(in the rows, 128 means zero)
Each named turn below is shown by a few rows before and after it. Which turns, in which order, take the first row of each later pair to the second? The first pair is answered.
A (before => after):
[ 93 151 152 110 106 149 165 138 148 132 116 122 139 166 127 160 135 114
 171 167 111 111  83] => [110 101 152 157 106 133 193 126 124 122 138  97 122 112 128 144 105 138
 173 134 109 123  76]
[129 116  97 102 140 112 106 124 132 138 116 159 114 129 153 134 128 100
  95 105 156 174 182] => [111 173 135 102 140 147  99 130 128 152 108 148 115 192 148 125 155  96
 117 144 151 135 131]
[117 133 161 138 130 149 127 145 133 133 126 123 141 152 126 105 150 140
 156 151 135 130  91] => [130  89 147 161 131 131 143 140 121 125 138 115 134 105 130 102 128 150
 150 124 137 148 103]
[125  90 110 104 140 127 107 135 127  96 168 121 134 107 146 161 133 128
 127 143  99 115 129] => [118 107 116  98 142 138  99 140 132 100 161 125 139 124 144 163 142 119
 129 154 102 109 125]
Q (before => after):
[120 139 117  84 112 135 102 127 155 135 112 141 155 144 134 141 151 112
 127 162 114 118 153] => [120 139 118  86 112 133 103 127 157 133 118 139 155 140 129 145 151 116
 128 161 111 111 149]
[113 123 126  64 101 137 120 159 135 116 101 149 170 145 153 145 165 127
 135 176 132 139 141] => [111 130 131  70 101 139 116 157 135 111 111 146 176 152 148 148 168 132
 141 182 125 126 131]
[118 164 135 135 131 163 132 157 109 113 120 127 103 157 135 120 119 129
 140 135 137 107  95] => [123 133 124 133 130 140 125 150 117  84 150 122 126 122 115 137 110 148
 152 127 119  81 103]
[171  64  88 104 107 121 154 138 100 105 119 110 136 101 165 109 105 114
 141 106 148 115 203] => [159 125 117 110 108 157 158 147  92 142  75 113 105 169 185  86 122  90
 130 122 173 138 172]
S (before => after):
[146 111 142 155 140 106 135 114 113 104 157  95 120 115 128 166 114 160
 149 117 123 117 119] => [138 126 151 101 127 141 138 147 124 139 101  90 118 151 147 152 136 115
 150 170 141 121 110]
[122 132 100  88 106  95  96 122 147 110 108 160 160  69 105 150 146 156
 132 142 171 100 138] => [119 140 100  77 104  99  97 128 152 117  94 163 159  77 109 149 151 145
 127 148 177 107 142]
[117  96 107  64  91  92 119 145 131 120 126 110 172  53 159 134 117 120
 100 126 154 144 171] => [117  94 108  63  91  89 117 146 127 118 127 108 175  51 156 134 118 120
 107 129 154 140 171]
[124 136 167 179 119 129 143 118  94 121 154  98  97 145 128 113 104 159
 146 104 113 103  95] => [120 154 171 136 111 156 147 141 103 152 106 105  95 176 143 103 120 121
 138 143 132 114  92]
Then:
(two turns a pair)
[121 134 141  59 116 172 147 169 132 149  68  41 149 145 111 136 153 114
 178 209 125  87  78] => [150  58 128 107 114 145 187 160 100 148  84  18 119  60 123 113 108 134
 164 165 134 126  88]
A then Q
[117 113 128  88 118 133 139 144 155 128 114 141 131  99 113 140 110 135
 141 159 122  86 125] => [120 104 133 105 116 130 148 143 143 127 121 130 124  90 113 135 102 141
 145 153 122  82 111]
A then A
[104 183 139  81 128 148 107 130 138 126 115 125 158 174 114 146 163 115
 152 170 114  91 119] => [126 100  84  58 127 114 117 134 150 118 114 133 164  91 127 155 136 105
 129 140 123 135 188]
Q then Q
[141 107 126 147 130 139 120 126 122 126 111 155 132 148 149 134 155 111
 118 127 124 131 115] => [140  99 127 149 130 130 117 122 125 112 130 148 143 134 136 142 153 120
 128 126 113 114 114]
Q then Q
[115 123 137  97 123 131 107 157 149 128 113 139 128 133 159 145 148 118
 124 148 117 115 135] => [115 120 160 129 122 134 121 152 132 127 128 115 119 132 151 130 142 139
 140 148 107  97  97]
Q then A
[138  71  86  86 122 114 142 100 166 138 113 165 120 103 144 194 100  87
  85 133 105 145 169] => [123 143 158 141 123 170 166 103 128 177  91 130  80 189 153 150 116  86
 102 164 111 134  67]
Q then A
[138 118 132 112 128 112 129 128 129  95 154 129 137  89 106 138 132 143
 132 136 113  97 116] => [141 144 134 105 127 138 144 144 125 136 100 146 100 123 144 114 137 105
 105 139 149 153 124]
Q then Q
[132 138 160 195 127 143 115  95 114 126 131 114  83 159 117 106 104 149
 124 110 150 158 105] => [139  90 136 189 126 117 114  91 117 101 152 112 100 106 108 120  89 162
 127  94 138 151 135]
Q then Q
[139 106 103 143 136 111 146 136 125 129 121 140 112 106 133 132 116 120
 112  97 140 167 148] => [117 174 128 122 138 133 119 142 143 130 116 148 131 176 119 148 149 113
 130 135 127 124 123]
A then Q
[140 125 187 171 140 164 163 131  78 155 146  64 104 153 131  92 110 129
 138 149 137 108  54] => [144  94  88  69 142 117 121 141 149 144 118 158 141 116 150 148 114  77
  82 128 157 174 209]
A then A
[151 113 111 132 149 114 111 114 166  82 169 122 167 109  97 147 141 165
 143 113 102 100 180] => [140 148 142 138 147 137 112 119 160  88 164 107 162 150  91 135 157 167
 160 139  98  73 137]
A then A
[132 112 157 146 132  96 107 111 148  88 155 147 136 117 158 142 145 149
 132 143 147  97 118] => [126 123 149 115 130 107 100 122 160 104 124 165 134 137 170 142 154 123
 118 155 161 116 141]
Q then A
[115 141 130 136 145 109 105 124 153  89 148 124 146 153 130 177 151 142
 142 118 112  85 126] => [121 111 124 153 145  98 117 119 144  86 156 114 139 122 133 172 136 152
 140  98 111  95 130]
A then A
[126 156 119 148 135 120 123 110 108 121 126 153 111 124 138 117 133 114
  98  76 143 174 161] => [120 173 140 171 136 126 124 104  97 116 138 141 109 140 129 111 134 128
 110  80 133 153 130]
Q then A
[127 126 164 142 135 130 121 131  90 136 133  90 115 129 110 105 133 120
 120 117 110 103 108] => [134  94 143 132 131 118 131 132  94 137 125  97 113  97 122 103 121 110
 107 104 122 128 139]
Q then Q
[139  90 163 134 120 101 173  85 108 165 126 114 101 143 143 138 158 128
  91  65 116 151 133] => [122 141 172 115 122 118 153  85 124 168 114 128 112 194 136 148 182 117
  94  86 115 135 130]
A then Q
[132 130 129 124 119 112 115 135 103 108 130 132 101 111 142 133 183 116
 147 153  97 109  72] => [136 112 106 103 115  96 112 135 115  99 131 143 114  87 141 144 180 108
 137 145  96 120 105]
Q then A
[126 138 133 101 131 157 129 139 142 121  68 128 133 166 148 101 140 133
 104 162 160 123 134] => [143  88 135 147 131 139 154 125 118 111  89 102 115 108 152  86 107 161
 105 125 159 137 128]
A then A
[151 181 139 186 121 134 106 106 128 113 139 100 134 144 148 154 163 116
 184 104 113 100 138] => [159 151 106 168 122 110 105 104 141 103 140 118 139 106 154 166 152 110
 166  80 119 130 185]
A then A
[131  50 108 146 117 107 164 117  88 122 141  57 132  60  98 120  92 144
 154 169  92  76 100] => [126 102  71  78 120 131 154 142 123 173  48 127 102 120 154 118 116  62
  89 177 151 176 172]
A then Q
[138 105 176 193 110 107 157 160 132 120 108  80 118  77 155 107 118 140
 189 213  92  78  69] => [154 101 135 167 112 109 168 172 144 154  47 124  85  74 204  96 113  89
 128 187 143 184 139]
A then Q
[101 159 141 127 159 184 107 118 169 137 150 110 149 157  67 158 162 108
 113 182  98  53 106] => [131  75  78  93 156 155 129 131 179 151 113 130 135  73 105 153 131  75
  65 147 131 136 195]
Q then Q
[105 123 108  50 108 138 113 140 118 141 104 143 143 112 124 147 153 118
 167 125 139 156 127] => [107 118 126  73 108 138 119 132 103 129 131 117 150 103 109 144 152 142
 193 133 119 116  94]
A then Q
[135 150 100 141 144 112 123  94 152 130 170 121 108 114 128 120 123 121
 114  81 120 155 173] => [128 190 118 141 146 135 122 101 149 149 150 121  98 161 135 109 138 110
 117  98 126 155 149]
Q then A
[126 163 150 147 126 161 136 130  95 152 110 117 104 164 153  95 142 109
 112 134 139 145 112] => [130 144 158 177 127 150 140 117  82 134 141 101 108 140 139  96 130 135
 125 120 124 128  96]
A then Q
[133 107 126 155 129 102 120 101 115  80 170 137 135 107 106 150 112 168
 137 112 104 120 130] => [114 157 128 114 130 123  95 112 141  90 148 161 150 162 106 164 141 145
 138 144 105 105 134]
A then A
[120 180 136 135 126 114 125 150 148 131 118 134 128 142 102 150 145 135
 109 146 133 153  69] => [134 136 132 161 128  95 141 139 133 118 138 115 124  90 100 143 122 155
 111 124 127 158  71]
A then Q
[117 163 101 133 138 127  76 104 140 132 126 190 112 163 151 106 110 108
 136  83 106 160 134] => [115 149 101 140 137 113  69  97 143 109 159 181 133 145 131 122 107 130
 153  80  82 123 130]
Q then Q
[139 124 128  91 121 164 133 134 170 151  76 129 131 144 148 123 153  83
 110 131 143 160 149] => [129 125 144 109 123 147 111 113 171 109 142 108 170 135 101 149 158 131
 153 137  95  76 116]
Q then Q
[146  85 133 100 107 167 135 159 135 115 109  80 154 117 116 123 117 111
 175 200 127  70  96] => [160  55 111 106 110 158 157 164 129 134  85  86 127  87 143 106 100  95
 146 173 153 129 128]
A then Q
[152  87 128 122 111 124 165 104 127 158 136 130 119 103 121 123 144  93
  97 137 126 146 136] => [133 135 145 109 112 140 149 107 133 159 134 135 130 155 112 132 167  88
 109 164 122 124 117]
A then Q
[105 145 134 165 137 116 103 121 147 166  94  51  99 135 135  77  75 136
 174 137 128 114  67] => [114 134 113 160 139 110 107 124 150 180  76  70  84 119 157  73  65 121
 147 111 149 164 103]
A then Q
[123 131 122 107 126 128 116 129 149 107 127 144 144 138 129 146 149 127
 144 144 135 128 134] => [131 102 125 122 123 122 125 125 137 100 143 125 142 108 123 142 137 139
 154 138 129 117 123]
A then Q
[ 98 148  80  86 133 102  85 110 183  81 153 182 170 132 104 175 137 147
 120 129 133 118 170] => [104 139 145 180 133 122 129  95 122  83 183 107 136 124  93 130 116 194
 159 127 120  80  63]
A then A
[118 129 138 146 116 124 156 126 109 153 107 105  96 122 148 124 122 107
 131 131 131 153 103] => [122 102 121 148 117  98 150 116 116 131 130 105 108  91 139 137 110 122
 132 112 123 150 124]
Q then A
[120 177 149 105 145 115 124 130 139 167 125 113 111 154 118 112 135  97
  95 133 121 148 133] => [126 146 154 140 145  96 130 113 123 141 173  88 120 116  99 113 118 134
 116 120  97 114 112]
Q then A
[155  42  86 131 108 127 123 105 134  89 174 136 177  79 158 109 138 108
 114  92  80 119 143] => [138 122 111 102 107 183 123 129 137 146 100 159 145 177 190  86 171  57
  92 128 119 162 126]
Q then A
[152 126 120  57 132 126 129 145 157  87 143 143 177 103 107 152 149 117
 136 140 115 109 155] => [148 169 159  76 132 169 142 155 137 118 110 126 148 160 119 121 163 105
 143 168 128 112 100]
Q then A
[145 150  76 125 165  75 114 101 123 121 133 159 134 135 166 121 139 155
 115  73 131 175 179] => [126 194 101 113 164  92  89 102 133 109 152 150 162 180 140 136 167 167
 148 107 108 114 141]
A then Q
[121 158 119 102 135 125 122 132 137 141  91 154 147 149 133 132 142  97
 115 138 134 137 140] => [125 149 152 155 135 125 136 114 106 127 127 115 143 138 115 116 131 139
 144 132 115  98  85]
Q then A
[138 126  87 122 149  73 107  96 128 103 140 186 144 134 113 157 158  99
 100 112 127 126 147] => [134 142 139 175 147  99 126  90  91 114 153 139 125 152 100 128 155 129
 129 125 116  89  65]
A then A
[146 200 114 116 110 103 117 130 128 107 144 165 128 156  92 143 120 112
 116 130 114 143 143] => [162 168 130 167 110  96 139 118  96 103 167 131 109 117  88 122  98 141
 126 111 109 140 116]
A then A
[126 146 134 153 134 129 127 123 142 119 139 110 133 146 120 127 149 162
 135 132 120  90 103] => [145 104 107 153 136 110 144 128 138 126 124 120 114 102 142 118 126 149
 108 102 139 143 142]
A then Q
[112 139 137 129 145  92 154 101 125  90 155 119 177 144 107 149 135 179
 131 116  90  75 121] => [130  95  97 110 142  80 172 112 129 108 119 141 155 101 144 140 117 146
  90  89 126 150 178]
A then Q
[122 171 144 166 138 119 138 108 126 139 118 154 110 173 151 115 136 118
  88 105 157 162 137] => [127 157 143 179 138 113 145 103 118 136 125 148 107 154 152 109 128 129
  87  95 157 165 136]
A then A
[137 132  90  81 134 123 113 137 193 150 126 123 137 100  69 131 137 113
 166 185 132 130 196] => [142 125 140 154 133 138 146 126 149 154 151  68 111  92  63  95 120 151
 193 182 115 102 113]
A then A
[156 135 136 166 161 120 146 118 114 126 127 139  80 110 143 120 112 136
 100  71 151 172 136] => [134 200 151 139 164 139 114 123 134 128 123 159  98 182 130 136 147 129
 112 106 140 140 120]
A then Q
[104 216 165 155 113  90 147  78 107 135 159 135 158 215 140 113 114 131
 154 141 163 163  74] => [117 138 118 141 112  35 132  64 127  87 213 142 201 126 115 148  90 158
 156 112 135 142 131]
Q then A
[149 107 156 144 139  95 145 157 129 141 120 126 117 118 168 110 129 136
 157 140 153 149 120] => [146 114 169 153 142  93 138 152 128 129 137 117 129 123 155 115 135 150
 169 147 140 122 105]
Q then Q
[130  77 158 138 127 110  81 128 200  65 189 115 115 131  80 148 114 121
 135 104 135 105  82] => [139  90 147 122 126 135 106 149 195 113 115 138  68 156 129 118 113  71
  89  97 185 193 105]
Q then Q
[119 160 156 153 145 167 137 108 137 122 164 121 134 147  99 141 140 153
 139 141 112  81 105] => [146  96 116 159 145 144 166 109 132 131 148 128 107  76 127 128 107 140
 103  98 138 151 159]
A then Q
[138  99 159 118 114 173 137 149 108 130 119  86 136 135 124  80 148 118
 173 199 131  80  72] => [150  38 107  93 111 131 131 147 128 105 134 108 159  64 121 106 127 121
 157 171 127  96 143]
Q then A
[122 137 151 168 136 118 152 112 126 131 128 120  96 139 151  88 105 144
  95 103 136 150  99] => [115 158 124 117 135 115 126 121 158 130 110 158 114 161 154 112 122 115
  80 114 143 163 147]
A then A
[123 185 106  97 148 125 113 102 161 118 143 175 150 165 123 166 146 116
 115 126 126 138 164] => [132 134 118 133 145 107 128  93 139  90 191 130 161 109  99 162 125 158
 147 119 100  89 131]
A then Q
[118 125 134 123 129 134 111 141 138 134 128 122 139 125 126 138 128 122
 130 155 125  90 126] => [124 101 123 135 128 123 120 134 134 129 135 121 136  97 126 135 112 129
 126 138 128  98 135]
A then A
[117 141 142  83 116 151 103 152 147 123 107 114 163 155 119 138 153 111
 141 187 125  93 110] => [131  89 109  67 114 125 111 158 151 119 105 122 163  99 130 145 134 100
 125 166 131 122 157]
Q then Q
[147  79 118 181 141 107 128 120 122 100 159 123 133 109  98 131  96 144
 128 123 134  92 133] => [125 137 114 124 141 125  95 134 155 111 129 157 155 175  98 151 133 114
 123 162 134  80 150]
A then A
[135 124  94  89  98 146 102 147 185 107 113 159 144 121 132 138 156 131
 136 145 115 127 168] => [137 108 114 113  97 143 109 142 170  93 139 127 152 105 115 133 150 156
 161 152  98  86 137]
A then Q
[134 103 129 131 121 119 180 143  94 134 134  88 110 112 122  90 102 121
 145 112 119 115  95] => [128 143 118  99 123 132 169 153 112 156  95 123 100 152 141  94 117  87
 118 114 146 154 123]
A then Q
[130 109 157 156 134 120 121 147 104 127 126  96 123 117 120 112 114 169
 150 117 123 103  91] => [133  88 108 100 131 101 103 157 138 126 105 141 140  99 133 133 118 139
 122 110 136 139 164]
Q then A
[120 120 114 138 131 112 111 124 136 101 170 125 144 124 111 158 121 150
 128 100 119 120 130] => [121 119  99 113 130 114 113 134 146 115 143 142 139 124 130 154 124 125
 108 101 137 150 158]
A then Q
[131 126 119 129 125 112 118 118 133 113 144 131 136 126 129 136 130 130
 126 126 119 127 140] => [129 143 126 129 126 125 123 124 131 130 126 134 122 147 140 127 134 116
 117 128 130 143 135]
Q then Q
[129 155 127 107 139 123 138 110 147  79  99 145 115 155 137 118 164 144
 119 123 143  94 144] => [136 133 117 102 138 112 139 109 152  72 105 147 123 131 135 123 154 144
 117 116 143  98 161]
Q then Q
[148 120 133 175 136 107 161 122 120 141 141 115 108  78 118 128 102 145
 103  95 135 157 130] => [121 197 137 112 134 135 121 140 156 155 112 150 133 165 115 151 145 112
 105 144 135 138 139]
A then A
[ 98 117 151 139 121 114 109 154 128  66 137 105 123 128 144 163 124 132
 144 179 129 108 139] => [101 104 141 137 121 106 112 153 128  63 139 107 123 116 143 165 119 133
 142 169 129 119 151]
A then A
[146  61  97  87 138  89 102 140 131 128 131 139 135  88 106 129 100 121
 113 137 133 141 178] => [119 170 159 112 142 143  97 141 117 156 107 132 111 202 109 106 137 114
 126 173 136 123  96]
Q then Q
[128 106 128 112 123 149 140 154 135 179  96 106 119 130 171 110 128 116
 135 151 160 142  92] => [122  90 132 120 122 127 124 139 141 142 146  92 151 104 136 134 125 151
 164 154 124  82  82]
Q then Q
[ 76 183 103 117 141 118  98 121 152 109 178  99 114 132 123 124 132 112
 142 107 135 108 120] => [ 77 177  94 102 140 118  95 124 158 105 175 104 121 129 125 126 133 105
 141 112 137 109 133]
Q then A
[153 160 124 139 151 121 126 129  97 123 135 138 134 130 159 123 111 121
 132  76 137 156 145] => [145 183 136 136 150 133 119 133  98 130 131 137 139 158 155 121 122 117
 138  91 133 140 127]
A then A
[121 139 177 119 113 164 120 150 119 117 125 114 150 153 103 126 143 121
 170 134  90 100  97] => [131  93 140  96 111 135 112 151 138  98 136 131 170 103  99 145 132 118
 160 122  85 106 149]
Q then A
[120 117  91 177 136 128 161 120 119  96 153 136 133  96 182 137 113 131
 106  77 122 166 153] => [109 165 103 166 136 151 155 129 125 120 120 149 121 148 194 126 132 110
  96  95 138 181 143]
Q then A
[128 180 158 131 127 146 108  79 110  96 168 154 123 164 137 157 148 161
  80  83 132 147 124] => [134 160 151 141 128 136 116  78 105  90 174 154 119 141 138 156 138 166
  76  69 132 158 130]
A then A
[132 151 150 137 129 132 139 131 118 132 125 112 137 143 129 129 132 132
 136 142 121 107 106] => [139 117 114 120 127 111 136 127 130 122 125 133 142 103 132 139 119 125
 116 116 127 137 160]
A then A
[110 142 113 108 121 105 122 112 116 114 125 147 126 144 124 132 117 137
 113 104 138 137 176] => [109 155 150 142 122 123 136 107  90 120 133 117 113 157 115 114 116 154
 134 116 132 112 123]
A then A
[135 122 139 121 109 132 143 128 112 135 129 104 135 112 129 119 132 126
 155 154 114  99 103] => [141 105 127 113 109 130 151 134 112 144 109 110 125  97 145 111 126 113
 137 144 129 130 124]
Q then Q
[132 135  85 149 145 122  95 121 107 122 143 123 147 139 136 135 122 117
 103  78 123 179 136] => [124 168 115 157 146 144  91 122 100 130 141 112 142 180 127 126 137 120
 118 101 118 153  98]
A then A
[126 117 142 115 116 137 135 130 124 126 104 112 133 129 142 124 130 128
 116 148 133 112 106] => [132 110 138 123 116 135 137 128 121 127 106 110 130 122 145 120 122 134
 113 140 135 120 107]
A then Q
[133  98  63 115 176  83 136 111 162  83 149 157 138  54 124 152 102 156
 138 105  85 117 187] => [101 195 137 126 171 145 125 121 150 105 138 126 137 164 106 132 145 158
 180 171  70  50  83]
A then A
[145 120 120 132 137 141 114  96 133 149 141 103 148 108  82 128 129 146
 140 133 116 103 143] => [141 131 115 115 136 142 103  98 143 149 136 112 154 117  82 132 135 139
 136 139 117 103 154]
A then A
[128 121 148  55 109 147 134 157 126 163  61 117 119 141 141 122 143 104
 145 162 143 110  95] => [135  91 163 100 109 137 147 144 102 146  99  83 116 102 125 114 122 141
 165 145 127  85  63]
A then Q
[123 151 104 101 128  99  96 118 169 117 130 178 146 133 122 157 133 116
 109 117 121 152 179] => [125 152 168 184 129 124 131 107 116 124 158 109 116 137 112 116 120 161
 147 119 106 109  74]
A then A
[133 112 117  97 134  87  99 115 159 112 162 132 156 114  95 165 150 153
 148 134  71  85 155] => [135 151 118  83 134 126 122 138 151 175  79 155 103 167 151 125 157  96
 101 138 127 178 163]
Q then Q
[110 102 112 124 135 124 116 146 139 100 149 135 160 139 110 137 145 129
 137 165 112 106 135] => [113 110 108 116 137 139 129 155 137 127 112 146 133 152 139 119 145 104
 114 158 139 156 148]
Q then Q
[115 116 133 106 140 125  99 119 145 137 146 145 145 149  94 149 164 160
 157 178 145  92 137] => [134  56 116 121 137 107 125 117 132 136 149 130 128  86 108 135 135 166
 144 151 156 118 157]
A then Q
[120  99 151 146  72 135 144  99 132  85 135 113  62 116 173 164  88 145
 127  86 138 120 162] => [104 150 153 113  73 155 121 107 152 100 107 143  69 172 177 173 115 119
 120 110 146 121 171]
A then Q
[145 138  77 109 118 140 133 121 166 153  99 201 132 128 151 159 133 113
  93 139 124 175 225] => [121 201 133 141 125 157 105 106 157 127 149 176 157 191 103 174 158 152
 147 167  82  81 144]
Q then Q
